The rows of M fall into 4 groups, and each row is roughly a mix of its group's hidden directions.
M:
[[-11  10  -4 -20   9   3  -1  23   7   3]
 [ 16  17   1   7   6 -15   7  17   6 -11]
 [ -3  15   4   2   9  18 -18  19  -3   4]
 [-15  24  -3 -12 -12   8   9  -5  -9   1]
 [ -2 -25  -5 -16  -4   9  10   6  -4  14]
 [ -2  -1   3   4   5  -2 -18 -14  22 -17]
 [ -3  22  -9 -10  16   0  -8  10 -16   0]
 [  4  -1 -18 -13  -5 -22  -1 -15  -7   2]
 [-12   1   9  13   6   4 -13   4  26  -1]
 [ 23 -19  -4  -4  12   6  14   0   2   0]
 [-12  12  -8  12  -6 -23   0 -12  -8 -10]
 [  3   9  14   8   4 -14   1  -2 -28   1]
 [-12 -11  -5  21 -18   9   8   0 -12  -5]
 [ 12   6 -15   1  17 -24  -3  -2   5   3]
 [-17  -9  12 -14   0  13   3  -5 -19   4]
 [-12  -1 -16 -26  -1 -10  -4   5  -8   9]
 [ -2  -2   0  -4   5  12  30   9 -11  -6]
 [ 19   8  -5  -4  10   8   9 -24   6   4]
 [ -4   6   3  15  15  13 -11  -9  20  -5]
 [-23  -1 -21   3   7 -10 -14   0   2  -3]
 [-14  11  16   9  12   7  15  10 -12  -3]
 [ 20  -7   1  18   9 -14 -10   3  13   1]
 [ 24   0  -6  11  10   2  10  -3 -15  13]
 [ -4 -13   7 -17  -7   6  16  12 -13  11]
 [ 16  -1  12  -5 -24 -11 -13  -2  -6   3]
 [  8   0   8 -14  -9  -9 -24   7  15  -2]
 [  7  12  -8   8  23 -11 -14   0  13   3]
 [-16   7   8  -4   1  20  -2 -18  14   2]
 [  1  -6   6   2  -4   3 -14 -30   3 -11]
 [-18  -4  -4   2  -5   7  18 -21  10  -6]
 [  9  -6  -5  -2  24  12 -12  -4   2 -18]
 [  4   3 -15 -20   0 -18 -17  -9  -3   2]
 [-20  -7   1  18 -12  -2  -1   7 -19  -2]
 [-18  18  -6  -2 -14  -1   8  -4 -15 -12]
 [ -2   1  16  -5  15 -11 -21  -2 -15   4]
 [ 15  -8  -9  14 -12  -4  -9 -22  -8  -2]
 [-10 -16  -4   0  20   4 -11   7  18   7]
 [  2  12  16   8  -9 -16 -21   5  -7  -6]
 [ -6 -17  21   8   3   3 -12 -12  14   8]
 [ -4 -19   5  19   5 -18  -1 -14   0   3]
 [ 25  -1  15  -9  -9  -4  13   5  -9   6]
 [ 12   6   6 -11  -3  19   5 -20  14   0]
 [ 22 -10   5  -7 -13  -8   0   4 -17  11]
 [-22   9   6 -19  -3  12   1   8  13   0]
 [ -3   4 -17 -11  11  21  -4 -12  -1 -12]
 [ 16   7  -8  16  -7  15 -14 -11   6 -10]
 [ 16  14   1   9  -8 -15  14   3 -13 -11]
 [-15  10   0  10  18   3  22   8  -3  -5]
 [ -8  10 -12  -6   6 -10  11  22  14  -9]
 [-25  -7 -11  -8  13 -11  -9   6   7   5]
 [ 16   1 -19 -15 -11  -7 -10 -13  -6   4]
 [ 11   0   8  -9   6  22  -5  -7 -17  13]
 [  0  -3 -21  19  20  -9   3  -8   2   0]
 [  0   3 -22   2 -10   3  23 -13  -8   1]
 [  1  -1 -23 -19  -4 -16 -10  -3  -7   6]
 [ -9   0   8 -12  21 -13 -15  -8  -1  13]
 [ 12   9   7  -8  -3 -27  -2 -10   8  -8]
 [  2  -6   9   6 -20  13 -14  -2  19   6]
 [-22   6   6  -2   5  22  -7  14  -2   1]
 [-25   2  -2  -2 -14   5   7 -18  -5 -10]
 [-25 -11   2   3   6  18 -11   2   5   5]
 [-20   2   3  27   0   8   4  -4   9   6]
 [  8  -9   6  21   1 -14 -12  -1  19   2]
 [  1  -8   4   3  -6   2 -15 -28  -6 -13]
 [ -2  22  12   5  13  -5 -17   1   3 -14]
 [ 10   8  -9   4  14  13  13  11 -18  10]
 [  2 -11   8   4  29   6 -14  -2  -4   8]
 [ 13   0 -11 -17 -12   2  -9   0  20 -12]
 [-12  -5   9   6  12  -5 -20  -6  14  16]
 [  5   7   6 -17 -14  19   2   8  10 -14]
 [-13   5   1   4  -7   4  22   9  -2  22]
 [  0   6 -19 -15  -4 -10   3 -14 -19   4]
 [-18  -3   0  18  -8 -15   1   7  19  -4]
 [-26   4  -9  -8  13  -2  -5  15   7   0]
 [  5 -23   1 -17  -7  -6 -11   4  -2  16]
 [ -3  -6  -3  34  -2  -6   5  -3  -8   5]
 [ 18  -2   5  15  10  -1  -9  -3  23  -3]
 [ -4 -20  14  12  10  -1   0 -21  -2  -3]
 [ 10   1   5  -4  16  13 -15  21  -8   3]
 [  7 -15   3  -3  -3  19 -13   4  21  -5]
 [ -3 -19   5  11  -6   1 -12  15 -17  10]
 [  2 -19 -12   2   6  -6  21 -16  -4  -2]
 [ 11  15  -2  11   5 -19  12  -9   8 -15]
 [-22  -7 -11   1  11   0  15   4   3  17]
 [  9  -1  21  11  -9  17  14  -8  -6  -2]
 [-23   6  12 -12   5  16   0 -13  -6  -2]
 [  0   8   7  14  -8 -24  12   3 -12   9]
 [  8  14 -16   0  12   1  25  -4   4   4]
 [-18 -10  -6  11  16  17   6  -5  -2  11]
 [  1  -8   6  -6   4  -9   6  -7 -31  -9]
 [  6  -9 -10  -8 -13 -16  21 -11   9  -2]
 [  5  -8 -15  -3   9 -13  18 -10 -17  -7]
 [ -3   7 -17 -25   2   0  -4 -15  10   2]
 [ -5  10   0 -11  11   9   3  28   8   6]
 [ 16  17  -4 -11  -6  -5  -2  -8 -13 -18]
 [-15  -4 -11 -23   7   2  -7 -11  11   9]
 [ -8 -11 -10   7 -11 -24  10 -14   1   3]
 [ 17   0  -4 -13   0  -9  13  18  -9  14]
 [-11 -13  -6   5  -3  21 -20  -8   1   6]
 [  2  -1  -3  32  12   2  -3  10  -5   2]
 [-16  30  -2   4  -6  -7   6  -4  -1   0]
 [ 13   3   2 -10   8  18 -14  -4  -2 -21]
 [-28   0   0  19  -4   2  -5   3   5 -11]
 [ 20  -5   0   2  -3 -15   3 -21  15   3]
 [-17  -8 -17  -1  14  18   8  -2  11   5]
 [ -4  13  16  -6   6  10 -20  11 -14  -1]
 [-12   7  -1  -4 -29  -7  11  -6   9  -5]
 [  8  -3  -8   1  -9 -15  17  -6 -19 -15]
 [ 10 -21   9 -10  14  17   6  -2  -6   4]
 [  0 -15  -3  28  10  11  -1  -3  -6  -4]
 [ -2   5  -9 -26   2   9  -1 -17  14   5]
 [-11  -7   8 -22   6  -5  -7  -4   8  20]
 [-21  -2  10  -4  -1 -14   1 -24  -3  -1]
 [  6   6   9  12  25   0   1   3 -10 -18]
 [  5 -14 -13  -8  -5   1 -19 -18  -5  11]
 [  0  12 -17   9 -10 -17  20  -7   0   1]
 [-11   2  14  13  13   2 -11 -12 -17 -11]
 [  2 -20 -10  -8  -7  -6 -18   1 -12  15]
 [  0 -24   6 -11   2  -2 -12   5   0  21]
 [  2  -7   0 -14 -10 -14 -14 -14   3 -20]
 [-16  -9   7  -1  13  16  17  14  -2   6]
 [  8  19  -2 -12 -10  -4  -8   2  16 -18]
 [-22   4  14   9   6  13  11  14  -2  -5]
 [  9  -4   4  10 -11  -8   0  18 -24   1]]

Here is one row of each group, with its name. Which group are the others in?
[-15  -4   6  23 -11   5   5 -14  -3  11] | Y
[  1   3  23  -4 -11 -12 -13  -7  17   1] | W
[  3  -1 -24 -17  -6  -4 -17 -10  -2   5] | G
[ 15 -18  -1  23   9  -3   1  -9 -10   0] | E

[ -3   4  -3  20   4 -27  -4  -4   1  10] | E
[-16   3   1  -2 -14  -8  13 -16  19   2] | Y
[  6   6 -17   5  30   3   2  -1  -2  -2] | W
[-15   7   4  11   6  -2   4  28  -7  -6] | G
[  2   8   3 -16  24 -15 -12  -4  -3   6] | W
[ -4 -20 -12   1  -5  -1  11   6  19  14] | E
[  7 -22  -2   9   0 -16  12 -14  -9  -5] | W
[-14  -4  -4  10  -8  -1   6  16 -26   0] | Y
[  9  13   7  15 -20  -9 -14 -12   3  -1] | E
[  8  -8   2  19  22 -15  -4   5   7  -6] | E
[ -9   3   0 -18   3  14 -12  11 -16 -14] | Y
[ 11   2  -8 -10   9  11  -5  -2 -26 -12] | Y
